The rows below fall into families. The same turns and mirrors carry the whole set onto itself and the rows of a family onto each other. For each named row, which other rows are in its family? Write them in the order they are listed.
These 20 rows form 4 families of 5 rows each.
j962: [ -4.1  -8.2  -4.0  -7.6  -7.0 -11.2   8.3   2.8   8.4  20.9  17.3  -2.7
   2.8   1.6  14.1  30.2  -0.8 -12.1  -6.3  22.0  10.6  13.9  -0.8  -3.9
   4.2  27.2   4.9   0.8  16.8  15.5  10.7 -24.5]
j258: [ -1.1 -10.0 -14.1   1.3  -6.1  -8.6  -4.9   2.0  12.8  17.3   2.0  -6.8
  -3.7  -6.4   6.9  24.3   1.8  19.5 -15.5   5.6   7.0  14.2  -1.8   5.9
   5.5  -9.5   2.1  11.1  -0.7  37.0  18.0   5.1]
j670: [-17.8   7.1  -3.8  17.5  -2.8   9.2   7.1  16.8 -16.7   5.4   7.9 -23.6
 -11.9 -16.7  -3.3  23.9  -7.9  15.4   2.3   9.3  -0.7  12.2 -20.2   0.8
 -14.8  25.6  18.9   1.4  -9.2  10.8   6.5  -4.1]
j829: [-12.5  -7.5 -11.8  -3.7 -10.8  -1.0   0.3   4.5   1.6   0.8  20.6 -19.8
   6.8  14.1  18.4  20.7 -22.9   9.9  -7.9   2.2  13.2   2.3  -0.7  -6.0
 -10.4  22.9   6.3   4.1   7.4  12.8  -8.3 -38.1]
j338: [-14.9 -14.9  -1.7  20.9  -4.7  12.7 -12.2  -3.7  15.0  -5.9   7.5   7.8
   3.3 -18.5   3.9  30.1 -11.1  10.0  -2.8   6.1  19.4   1.7   8.1  -6.1
  11.6   9.2   4.0   2.1  -4.2 -19.1  -3.4  -5.7]
j914: [  4.5 -11.8 -10.9  -1.1 -20.3  13.2  13.0  -3.6   7.9   8.2 -10.9 -12.0
  10.3  -4.6   5.9  19.7   2.4  31.5   1.4  -4.9  12.4  12.0   8.2  17.5
   6.6   2.9  22.9  -1.9 -11.7  34.3   1.4 -10.2]
j530: [ -2.2   7.1 -10.9   7.6 -17.4   4.9   7.1  -8.6   2.8   3.2   3.9   3.0
   7.1 -14.4  -1.3  28.2  -7.8   8.4 -21.5   8.2  23.6  -2.2  -3.5 -16.1
   5.7  21.9  -1.4  21.3   6.7   9.0  11.3  11.0]
j136: [-14.4  -5.5  -3.8  17.2  -3.3  -0.9   1.2  -0.6  -3.3   4.1  11.4 -27.1
   4.2  -3.0  -3.7  11.8  -4.5  31.1  -6.1  -0.4   6.3   5.3   5.8  10.8
   0.4  -6.6   1.9 -18.0   2.6  27.1   9.8 -15.2]
j759: [ -1.4   2.0  -7.3   9.0 -11.5  -5.2  -8.5   3.5  -7.6  10.7   0.2  -5.1
 -20.3 -15.4  -1.7  30.8  -1.3  -0.1  -2.3  21.1  -3.1  12.2 -12.7  -9.8
  -0.6  17.3  17.1  10.6   0.8  24.5  12.3   8.8]
j349: [ -4.5 -23.8 -10.5  -6.6  -4.4   0.7   2.6  -4.4  15.4   4.0   8.6  -7.7
   3.8   4.9  30.6  24.9 -14.5   8.6   0.0   8.1  12.0  10.1   2.2  -1.5
  -2.5  21.6  10.5  14.7   3.2   4.6 -20.2 -31.5]
j542: [-14.4   7.4  -3.5  -6.9 -15.0  -1.1  11.2  14.0   4.8  15.6  21.5  -8.4
   7.0   7.3  10.8  25.8 -12.5  -3.9  -5.6  11.9   8.0  10.7  -7.2  -0.2
  -8.6  26.2  14.6  -5.8   7.8   6.9  -0.2 -34.0]
j348: [-17.2 -19.2 -18.8  22.3  -6.4  13.0  -6.6  16.0   3.6  -4.8  13.5  -9.2
   4.7  -7.9   2.7  25.4 -19.9  22.1 -13.2  -4.8  30.3   4.4   2.4  -4.0
   0.1  16.7  -3.1   6.7  -4.0  -4.6  23.3  -7.1]
j516: [-19.3 -14.5  -4.4  16.4   4.8   6.5  -4.7   5.1 -18.9 -16.8   1.6 -27.2
   3.8  -7.3  -0.6  22.5 -19.5  18.3   3.5  -1.4  -0.5  11.8  -9.3  -1.3
  -9.3  18.8  -8.0   8.1 -11.5  13.6   2.4 -13.4]
j88: [ -8.2   0.0   6.6   4.1  -2.4   1.4  -2.1 -14.2  13.8   0.5  -0.9  -7.0
  12.8  -9.3   7.2  18.2  -4.5  23.9  -6.5   1.7  -3.8   9.7  -1.8   8.6
   5.3 -13.4  -0.6   4.5  -9.3  19.5 -19.0  -7.9]
j467: [  5.1 -21.6 -13.0   6.7 -22.1   2.3  -8.0  -3.6  -6.8  -7.5 -16.5  -2.5
  -6.9  -9.5  -1.5  31.4  -2.0   4.9  13.2   8.0   6.1  13.7   9.2  -2.2
   7.9  20.5  23.6   1.6  -7.2  26.5  12.3  -3.3]
j574: [-13.4   3.3  -2.1  11.4  -5.6   7.0   3.9  15.8  14.5  24.6  10.6  -8.9
  -2.8 -13.5   6.1  22.6   3.4  23.8  -1.2   8.7   3.0  20.4  -7.9  18.1
   2.2  -7.2  22.8 -11.1 -12.7  11.5   6.0  -7.2]
j273: [ -7.8 -24.1   0.2   6.8  -6.5   9.9  -9.7  -4.1  -2.2 -19.4 -16.2  -4.3
   5.8 -11.3   5.5  30.6 -11.5   6.3  14.9   2.4  -2.4  19.5   2.5   3.9
   5.2  13.0   7.7  10.8 -21.4   6.9 -10.1 -11.9]
j97: [-11.2   6.6 -13.7   8.9 -14.9  22.3  12.5  20.1   6.8   9.2   6.7   1.2
   6.7 -16.7   4.1  26.8 -15.4  19.0 -13.8  -1.1  26.9   9.7 -11.7  -1.2
  -3.6  27.8  15.0  16.2 -11.6  -5.9   9.9   2.2]
j85: [  0.7 -29.8 -12.1  -5.7 -11.0  -1.4  13.1  -0.9  11.3  13.7   5.8  -8.0
   0.1   1.9  23.4  29.3  -1.4   1.1   6.2  14.0  18.1  13.5  11.0   3.1
   5.9  31.7  15.5   3.3  11.0  12.8   2.3 -28.8]
j78: [ -1.2  -6.8  -5.8  17.9 -23.3  15.9   8.7 -13.1   1.0  -4.0  -3.1  -1.0
   9.3 -16.4  -5.9  27.7  -4.6  13.7  -1.2   7.0  28.9  -7.5  17.0  -7.1
  13.9  26.5  18.4  -4.6   5.5   1.3   8.2  -1.9]

Same family as j759: j670, j516, j467, j273
Same family as j530: j338, j348, j97, j78
Same family as j136: j258, j914, j88, j574

The rows below fall into families. The same turns and mirrors carry the whole set onto itself and the rows of a family onto each other. For each named row, which other rows are in its family? Write them in the order they are listed.
These 36 rows form 9 families of 4 rows each.
j45: [ -5.8   8.3  21.5  16.1 -27.1   6.1  11.8   8.7]
j646: [-22.2  -1.3  18.3  15.2  -4.9   7.8  -2.1 -13.5]
j722: [-19.9   7.9  18.2   7.4 -10.4 -12.6   3.9  11.8]
j602: [ -2.3  -2.6  30.5  14.9 -14.1   1.5 -11.9 -19.8]
j183: [  5.3   1.9   7.3  11.7 -29.0 -11.2  -1.9  -7.1]
j767: [  6.8   8.5  30.8  -2.5  -9.6   5.7 -20.1   5.4]
j160: [-13.6   7.5   2.6  -6.3  -2.7  -3.6  -0.2   5.8]
j36: [  9.6  -8.7  15.0  14.8 -20.7  13.7 -17.8  -3.1]
j629: [-16.6  10.8  15.7  21.7   1.4  -3.7  -9.0  -7.8]
j152: [ -3.5  -4.8   5.8   4.3 -18.2   6.6  13.9 -10.8]
j526: [-11.3  -2.8  21.5   6.7 -22.0   3.6  16.1   6.2]
j968: [-5.1  3.4  3.4 -0.1  7.4  3.5 -2.0  7.8]
j215: [ -0.2   0.6  25.3  15.5  -5.8  -0.8 -25.8  -9.1]
j743: [-12.0  -1.2  17.5  -4.3 -27.6  14.0 -14.9   1.1]
j591: [  0.6   1.6  24.1   6.7 -33.0 -10.9  -0.1   2.9]
j886: [-13.7   7.2  24.3  -4.4  -6.5   1.3 -23.6   4.5]
j533: [ -9.5  -7.2   3.1  15.5 -13.5  19.1  -9.9   2.2]
j702: [ -3.3  -4.0  -5.0  10.5 -16.5   6.2   5.4  -5.4]
j947: [-13.4   3.7  13.7  -1.6 -14.3  22.0  -3.8   9.8]
j801: [-12.2   9.3   3.5  11.9  -4.5 -15.6  -0.8   1.3]
j195: [ 18.5  -3.4  11.8  -0.9 -19.3   5.2  -6.7  -1.6]
j851: [12.6  3.2 27.2 -3.7 -1.3 -3.7 -0.6  6.0]
j744: [ -2.1  -2.9  13.0  -3.2 -11.2  12.7  13.6   7.9]
j453: [-10.9  -1.1   9.8  15.6   6.8   9.4 -15.6   6.2]
j974: [  1.6  -7.0  21.0   6.0 -23.7  16.9 -19.1  -4.6]
j469: [-16.5   2.0  17.3   6.3   4.5  10.4 -19.1   4.2]
j737: [ -1.0   1.7  16.6  21.2 -27.4   5.4  -6.6 -15.9]
j793: [  5.5  11.8  29.8  12.5 -26.6  -4.6  -0.5   8.5]
j177: [-18.5  -5.1   7.8  15.5 -13.9  17.4  -9.2  -6.6]
j994: [  0.4   3.8  35.9   6.1  -8.0 -12.8   1.7   5.0]
j32: [-14.3  14.6  19.5  13.2 -12.8  -0.5   8.0  15.8]
j396: [ 10.4   4.8  12.2   9.9   1.3 -13.4 -11.9  -6.0]
j266: [ 11.9   2.4  13.4  -6.6 -24.9  -6.3  -8.1  -4.5]
j502: [  4.6   5.1  20.6   3.9   4.0 -13.0  -1.9  -9.7]
j193: [-2.8 15.5 31.1 15.6 -8.5 -8.9  0.7 10.7]
j510: [  6.8  -1.3  19.4  15.9  -2.1   0.9 -25.9   0.8]

Same family as j177: j215, j974, j469
Same family as j646: j602, j743, j886
Same family as j629: j767, j947, j737
Same family as j702: j968, j195, j396
Same family as j152: j160, j266, j502
Same family as j793: j45, j32, j193

The rows below fall into families. The same turns and mirrors carry the whole set onto itself and the rows of a family onto each other. For each named row, which other rows are in its family? Write them in the order they are listed.
These 32 rows form 4 families of 8 rows each.
j286: [-4.5 -2.5  1.6 25.5 20.5 14.4 -4.6 -4.9 -5.2]
j809: [  0.7   4.1  -9.2  -7.7 -16.7   0.5  -9.7  12.3 -12.3]
j248: [ -1.7   8.4  -0.9   0.3   5.2  17.4 -13.8   5.8 -21.0]
j79: [ -1.5  11.6  -9.9  -6.0 -12.7   7.7  -3.6  10.1 -17.8]
j882: [  8.0   3.9 -12.2   1.8 -21.1   2.7  -9.8  -2.8 -12.8]
j35: [ -3.6   2.2   8.3  22.6  16.6  14.3   0.4   0.6 -11.8]
j460: [ -1.0  10.4  -1.6   2.0  10.5  14.1 -16.5   4.3 -22.5]
j231: [ 10.7   3.8  -6.5  12.3  13.8   0.4  -6.8 -16.9 -11.0]
j818: [  5.8 -10.5  -6.9  19.2  14.9  -0.4 -13.2 -11.8   3.2]
j499: [-7.3  2.2 -3.2  9.0 -4.9 19.2  0.2 24.7 -5.4]
j547: [  0.1  -7.9  -1.0   8.4 -20.6  -2.0   8.8  11.9   0.6]
j957: [ -3.2   9.8  -3.5  11.1  14.6  15.3 -13.3  -2.8 -19.1]
j976: [  8.6 -10.2 -13.5   0.6 -14.0  -7.3  -2.8   1.2   6.1]
j822: [ 12.3  11.1  -5.6   4.9  -0.2  12.5 -10.5  -5.3 -22.6]
j550: [  4.5  -5.3  -3.9  14.3  20.7  -0.8 -17.1  -7.7  -3.5]
j892: [-10.7  -7.3  -9.5  14.7 -10.9   1.2   1.0  20.5   9.1]
j598: [  2.4 -13.6   2.9  18.3  12.1  -4.9   4.4  -7.0   7.9]
j397: [ -2.3  -1.9  -7.6  -0.2 -19.9   2.3   7.7  13.9  -0.3]
j632: [ -5.7   8.9   5.2   6.2  -9.0  16.0   5.9  13.0 -18.7]
j644: [ -5.7   1.0  -8.4  -6.8 -18.0   0.4  -9.6  10.6  -9.2]
j860: [  1.7 -11.6  -8.6   3.8   0.1 -13.9  -9.4  -4.3   7.9]
j790: [ -5.2  -8.6  -2.4   6.0 -17.8  -6.8   5.9   6.5   4.8]
j923: [  3.1 -14.6   2.6  23.9   5.8  -3.8   3.2  -4.0   7.0]
j613: [ -9.8  12.5  -1.6   5.4   1.8  19.6   1.2  10.9 -19.5]
j507: [  5.7 -12.5  -9.4   3.6  -4.2 -12.3 -12.2   1.1   6.2]
j916: [  5.1  -6.2  -0.2  11.0  24.9   5.1 -12.3  -7.5  -3.6]
j149: [-7.8 -6.4 -5.8 21.4 12.8  0.3  1.4  8.7 10.2]
j211: [  5.0 -16.0  -7.4  17.8  -1.8  -2.9   1.2   0.2  13.6]
j770: [ -8.2   5.6   2.4   4.4 -15.3  16.6   1.0  12.7 -15.6]
j414: [  6.2  -2.3 -12.6  11.6  -8.0 -10.6  -8.9 -14.9  -2.5]
j718: [ -0.1   0.8   9.7  17.1  17.0  20.4  -2.1  -0.4 -13.6]
j359: [-4.3  2.2  0.1 16.7 18.4 16.2  0.3 15.8 -5.0]

Same family as j359: j882, j231, j499, j822, j892, j149, j414
Same family as j35: j809, j460, j547, j550, j632, j923, j507

